In the rows, zero is written as 128.
Each path is a new rotation, seen through one point. The rows after it are directions, each followed by how far the rotation turns it, in degrees each step (0 if it stays put).
Each turn is a multiple of 5 degrees from 10 to 175, or 0.
Each row of a path follows its step; steps can be skipped.
Rotation 1:
step 0: [129 126 140 129 122 138 132 128 129 131 119 125 128 123 120 123 128 125
 124 125 134 131 121 136 130 122 129 131 134 127 120 120 134 129 124 124
 132 130 128 118 130 118 115 135 132 136 128 122 116 129 136 130 118 135
 122 128 130 128]
step 11: [132 126 125 118 123 134 128 125 126 128 133 128 125 134 124 136 135 125
 129 130 124 124 130 140 127 134 132 131 115 136 118 119 132 132 128 126
 121 118 127 129 129 128 122 143 131 129 124 135 123 126 125 138 114 127
 123 130 123 129]
step 13: [131 114 134 126 119 129 131 124 123 120 136 135 126 118 121 129 132 118
 113 125 122 122 134 138 127 124 125 124 123 130 134 125 126 129 126 122
 124 118 125 137 120 127 132 128 126 133 128 132 123 127 126 120 131 132
 118 127 132 130]
step 14: [127 124 133 127 136 129 117 123 124 123 129 120 128 133 133 131 132 129
 135 136 126 132 124 131 129 113 131 119 132 132 127 130 135 128 128 117
 137 123 127 125 130 129 120 130 124 133 125 142 126 132 128 134 132 147
 129 131 126 128]
step 15: [120 115 130 127 139 126 129 120 132 127 133 128 117 128 121 123 135 129
 121 121 123 121 123 125 130 124 118 138 129 123 127 124 140 127 132 132
 131 121 127 131 118 124 123 133 126 129 131 121 140 124 123 133 132 128
 121 129 133 129]
step 17: [123 126 138 122 134 134 133 127 129 131 133 127 123 123 139 117 134 114
 123 125 132 129 120 118 131 127 133 130 142 120 118 132 133 129 131 116
 125 129 121 129 124 121 134 126 121 130 131 123 124 127 127 129 131 131
 133 128 132 121]
step 20: [119 133 126 123 124 126 131 129 132 123 132 126 136 130 132 126 125 133
 119 122 132 128 122 127 113 143 130 129 132 121 129 120 130 115 120 129
 134 128 127 121 131 123 137 123 136 124 135 131 127 125 122 134 129 123
 137 125 120 121]
step 24: [130 126 117 123 126 122 116 128 122 128 132 126 125 119 121 127 132 123
 125 133 123 124 133 123 125 139 127 123 118 118 127 125 119 121 128 131
 124 125 134 140 138 132 131 113 127 124 126 129 127 129 122 125 119 132
 127 131 128 135]
step 28: [126 135 136 114 137 141 131 126 125 130 130 120 122 127 120 129 135 133
 129 128 136 131 124 129 136 125 130 120 127 121 133 125 137 125 127 124
 116 122 130 132 133 126 131 136 126 132 129 124 120 142 130 123 120 131
 124 133 131 134]
step 30: [128 126 128 129 136 137 127 124 125 121 130 133 131 121 120 131 123 122
 124 133 128 121 121 131 136 124 123 124 139 123 139 133 126 140 118 122
 127 125 116 119 122 133 124 135 131 136 125 133 130 142 132 132 127 126
 126 125 127 129]
[128 128 131 130 127 128 127 129 131 128 128 129 128 129 130 127 124 129
 128 130 130 127 127 125 129 126 128 128 126 131 129 129 128 126 126 127
 128 128 129 127 129 130 127 129 130 130 128 130 127 129 127 129 127 128
 127 131 128 129] => 160
[129 131 130 128 128 129 125 129 129 130 127 131 127 130 129 128 130 129
 128 126 129 128 127 129 131 129 128 132 129 128 128 128 130 129 129 129
 127 128 127 128 128 125 130 129 127 127 127 129 126 125 128 127 126 128
 127 129 126 130] => 65
[127 130 127 127 128 130 131 129 127 127 125 128 129 128 128 129 129 125
 129 128 130 126 129 127 127 127 126 129 126 128 129 129 130 127 128 129
 126 131 129 130 130 130 129 128 129 127 125 130 130 128 128 129 127 130
 128 126 127 130] => 20
[131 126 126 130 129 129 127 127 128 129 127 129 129 130 129 129 127 125
 129 130 126 129 129 128 128 126 127 128 131 131 130 131 129 129 127 125
 128 126 127 128 127 128 130 129 128 126 128 128 129 128 127 128 129 127
 131 127 128 128] => 90
Rotation 2:
step 1: [130 126 128 132 129 126 130 126 120 133 129 128 128 127 132 113 136 136
 122 129 133 131 128 135 131 132 138 126 128 122 123 128 131 120 135 126
 135 125 116 128 130 128 130 131 133 131 123 123 122 127 119 132 124 129
 139 121 140 122]
step 8: [129 124 134 125 135 135 127 125 111 126 127 127 127 123 121 131 122 127
 132 127 120 135 130 123 128 124 122 131 122 122 131 128 127 125 129 122
 134 121 131 134 113 134 123 132 131 118 130 131 130 137 120 125 124 133
 134 128 126 125]
step 13: [131 129 131 116 127 118 135 125 115 124 133 133 126 127 125 140 126 141
 132 122 127 129 130 131 133 122 124 130 118 129 133 127 127 126 127 129
 134 128 120 125 132 116 123 134 129 139 122 132 135 127 129 132 125 133
 132 129 127 127]
step 18: [126 129 135 134 116 130 134 120 128 122 128 127 137 123 130 117 127 137
 134 119 130 139 125 126 133 121 134 124 130 131 117 128 128 133 130 131
 137 128 124 135 130 118 133 132 128 131 125 129 129 123 124 131 125 124
 133 128 128 118]
step 20: [129 124 132 135 138 120 125 128 128 135 122 126 134 131 130 131 124 132
 120 118 122 121 122 137 119 132 141 133 127 128 132 133 131 137 123 122
 132 121 129 129 133 133 124 127 121 122 125 135 131 131 124 128 124 132
 133 127 136 128]
step 21: [129 127 128 129 124 124 139 130 134 127 129 135 128 134 122 124 129 131
 138 126 130 130 121 141 124 120 130 132 134 131 134 130 136 135 123 120
 131 127 129 133 132 132 138 128 135 116 120 132 135 124 131 126 131 135
 130 133 135 128]
step 22: [126 119 128 128 122 125 134 124 119 120 128 129 129 123 123 119 133 114
 134 124 124 126 126 123 122 131 131 128 129 137 126 126 132 117 130 125
 131 129 124 124 124 129 138 131 132 115 126 134 128 135 129 119 133 128
 136 130 130 131]
step 23: [136 131 125 136 128 126 123 118 115 123 124 135 128 122 130 120 126 128
 126 125 128 127 135 129 127 129 128 129 134 134 123 129 140 128 138 125
 126 127 132 128 127 128 127 126 131 130 135 141 128 138 113 132 127 126
 134 124 136 127]
step 25: [135 123 133 123 134 129 126 129 127 124 127 126 129 128 134 130 125 127
 132 134 126 123 125 132 127 126 123 134 128 132 130 123 134 125 130 123
 140 117 121 136 124 132 125 127 121 124 125 118 130 134 129 117 120 123
 140 141 121 123]
step 31: [133 122 139 125 126 126 124 136 131 129 128 142 133 128 130 140 123 129
 126 128 123 119 123 135 132 136 137 127 125 130 128 121 128 127 123 136
 127 127 127 128 131 122 124 123 129 135 129 131 132 135 123 123 117 134
 139 128 132 122]
[128 130 128 127 128 127 128 127 128 126 130 126 129 127 131 131 125 128
 127 130 127 128 127 128 126 127 131 128 130 128 129 130 126 131 129 126
 130 125 130 128 129 127 126 128 129 128 131 125 127 129 128 128 128 129
 127 128 127 128] => 70
[132 130 130 126 125 128 127 128 128 129 127 130 126 128 127 129 128 128
 128 130 128 129 127 129 126 128 128 130 128 129 127 127 126 126 128 128
 127 128 131 127 126 127 129 131 128 129 130 130 125 128 127 126 130 129
 130 129 130 129] => 45
[129 125 129 130 127 129 129 128 128 129 130 126 129 125 127 127 129 125
 126 127 129 132 128 126 131 127 126 129 127 128 127 130 129 126 129 128
 129 128 129 127 128 131 128 127 129 128 129 126 126 128 127 127 129 129
 130 129 129 127] => 100
[127 130 129 130 128 130 127 126 128 127 125 128 129 128 126 128 126 125
 129 126 127 127 127 128 127 128 127 132 129 129 132 129 128 129 129 125
 130 130 127 129 127 129 128 126 130 129 127 130 125 128 129 128 129 128
 128 127 127 128] => 25
[126 128 128 128 130 130 127 127 127 129 125 128 128 127 128 128 126 130
 127 127 129 128 126 128 130 128 128 127 129 129 130 128 128 125 128 128
 126 127 129 129 129 129 127 131 127 126 128 128 127 127 125 132 129 131
 125 130 130 128] => 115
[129 127 126 128 128 128 129 129 127 129 127 128 128 127 126 126 130 126
 129 128 129 125 128 126 127 127 129 128 129 131 129 128 126 130 131 129
 128 128 129 127 129 127 133 129 130 129 129 125 129 129 128 131 130 129
 128 127 130 129] => 65
[129 128 130 128 129 128 130 126 129 127 127 127 128 127 126 128 127 127
 127 130 126 131 128 127 127 128 127 128 129 128 128 125 130 130 128 126
 125 129 127 129 130 128 127 130 127 126 128 129 131 131 129 128 130 127
 128 128 130 128] => 25
